(in the rows, 128 means zero)
Each named move below is a turn or a mirror, shown by a few rows before and after it. Which moves, in which order, take the first row of each later pair to the second? The first pair is answered.
T:
[134 142 136 132 162 104 136 108 133 146 106 135 121  95 113  93 102 133
 131 119 142 136 128 163 135 110 149 164 141 126 148 150 106 120 154 122
 138] => [125 139 121 124 169 115 140 128 131 123 101 118 127 120 103 110 106 138
 157 105 128 126 119 151 129 115 122 168 151 116 152 144 122  93 129 121
 147]
[215  93 174 149 142 131 140  71 133 148 117 110  81  90 159  46  80  83
  95 127 133 143 147 141 148 141 160 138 134 201 138 161  46 142 188 124
 121] => [186  94 122 140 146 173 171 114  99  98  98  51 113 117 135 110  95 133
 185  88 101  90 114  94 130 155  70 129 189 160 167 138 114  20 121 105
 138]
[126 143 124 123 141 147 111 130 127 144 130 133 130 123 119 131 142 152
 136 143  91 150 153 109 155 130 111 160 166 118 143 140 130 121 153 110
 134] => [126 145 121 114 146 134 117 114 129 155 126 138 125 118 132 122 135 138
 122 139  94 155 162 114 161 124 123 167 153 126 144 138 117 133 169 110
 137]
L:
[125 126 100 119 108 128 129 112 140 134 134 127 120 146 136 122 183 110
 132 146 133 108 156 108 150 149 102 135 146 106 139 166 143 131 165 149
 145] => [139 117 110 122 141 131 141 103 124 119 115 117 111 136 111 107 137 114
 151 133 132 129 153 143 140 127 106 161 180 108 166 161 119 107 149 122
 157]
[118 131 119 118 121 147 121 145 128 118 130 116 153 134 123 144 139 134
 145 137 126  95 123 119 128 137 105 113 141 112 142 125 140  96 122 136
 146] => [126 122 136 118 137 141 122 143 116 116 128 125 145 118  96 121 107 138
 135 134 127 123 123 141 123 110 129 129 140 137 160 105 118  93 113 117
 149]
[120 113 111 119 109 154 105 156 129 197 165 134 124 137 104 132  96 118
 104 168 144 149 159  99 123 121 216 126 130 167 170 139 104 167 136 128
 146] => [112 125  89 116  87 165 105 162 133 206 163 124 133 153 130 152 150 117
 117 159 130 115 162  72 128 149 185 116 129 140 156 156 135 153 156 147
 146]
Q:
[126 116 118 126 144 144 148 121 115 103 129 118 125 132  99 126  91 148
 147 116 126 135 123 133 123 113 104 142 144 137 171 102 129  95  98 116
 127] => [122 125 112 121 131 142 150 115 121 114 119 104 129 134 118 137 124 154
 155 120 119 115 127 125 132 134  87 126 153 122 153 124 150  94 119 124
 136]
[ 74 141 115  97 140 111 137 111 153 187 150 146 157 128 117 152 172 131
  95 154 120 134 145 174  97 127 121 165 133 148 136 166 128 134 140 169
 143] => [ 66 145 125 100 129 103 123 128 155 180 158 155 163 134 121 158 155 128
  85 151 112 128 132 172  89 124 135 150 116 165 140 150 133 138 126 173
 137]
[152 108 150 131 155 135 125 120 105 148  93 100 121 108  82 127  95 117
 152 147 152 132 150 155 104 141 122 147 182 123 108 145 117 119 140 100
 142] => [129 126 130 130 117 144 111 135 128 164 106  95 134 130 128 149 168 120
 138 152 129  89 137 105 109 169  82 118 141 112  88 148 167 122 138 136
 140]
Now pairs of rows:
Between the rows of a pair lie 2 to 3 moves.
[128 142 122 146 125 131  97  86 128 160 134 196 103  87 197  72 134  72
  82 147 143 130 123 103 120 178 167 132  67 144 101 106  92 241 142 160
  91] => [125 154 121 142 118 130 106  83 127 170 120 173  97  98 204  84 162  79
 106 147 138 115 126  89 118 202 147 118  76 123  90 128 115 234 164 181
  95]	Q then Q then Q
[ 92 100 128 108 125 119  86 153 164 193 111 144 140 165 139 139 163 131
  80 132 138 163  96  89 109 173 131 116  69 145  76 178 124 175 154 160
 106] => [107  93  98  96 182 141 131 157 133 160  64  79 154 151  86 143 120 178
 169 103 156 177  96 105  87 164  97 152 150 109 114 183 130  85 130 118
 135]	Q then Q then T
[133 121 173 159 137 115  98 113 133  95 137 199 180 135 136 108  73 137
  58  91 138 136 119 144 148  90 163 124 100 182 132 102  71 136  78  95
 137] => [104 150 135 155  94 137  92 135 141 102 137 163 194 170 174 158 166 152
  77  87 102  64 114  81 156 153  95  80  93 152 105 127 145 109  87 129
 126]	L then T
[144 118 141 154 129 116  98 119 154 166  94 132 128 141 159 100  82 114
 125 116 171 182 121 105 116  68 192 178 112 138 108 146  78 144 175 134
 168] => [118 128 101 140 118 145 118 128 145 154  70  81 137 157 164 145 145 146
 170 106 149 126 128  60 107 110 118 153 140  93 113 168 140  78 167 146
 177]	Q then T
[138 127 125 127 153 139 140 148 113  99 138 110 147 107 108 131 115 146
 160 112 118 132 122 117 119 120 118 140 145 132 131 117 119 105 109 121
 126] => [124 142 112 132 140 142 128 153 125 101 146 119 141 124 126 141 140 147
 141 108 106 107 116 100 122 130 119 123 131 136 127 108 134 109 103 132
 125]	Q then Q
[125 122 157 134 119  90 106  57 147 180 163 152 121 137 156  80 132  98
  77 152 142 159 158 126 153  96 208 114 112 115  86 163  80 212 174 147
 125] => [109 122 160 136 111 109  88  96 144 151 205 190 124 151 142  93 111  94
  80 127 114 133 120 107 160  74 214  88  74 153 102  95  97 188  76 121
 107]	T then Q then T
[167 110 109 142 142 107 132  97 131 142  85  94 117  92 164 141 167 133
 100 145 165 140 145 155 120 146 112 123 124  89 110 153 140 151 175 151
 144] => [167 102 104 140 155 117 136 110 112 120  82  79 121  98 139 146 143 153
 140 136 165 149 145 166 106 134 106 143 162  86 134 146 137 122 155 134
 153]	L then T
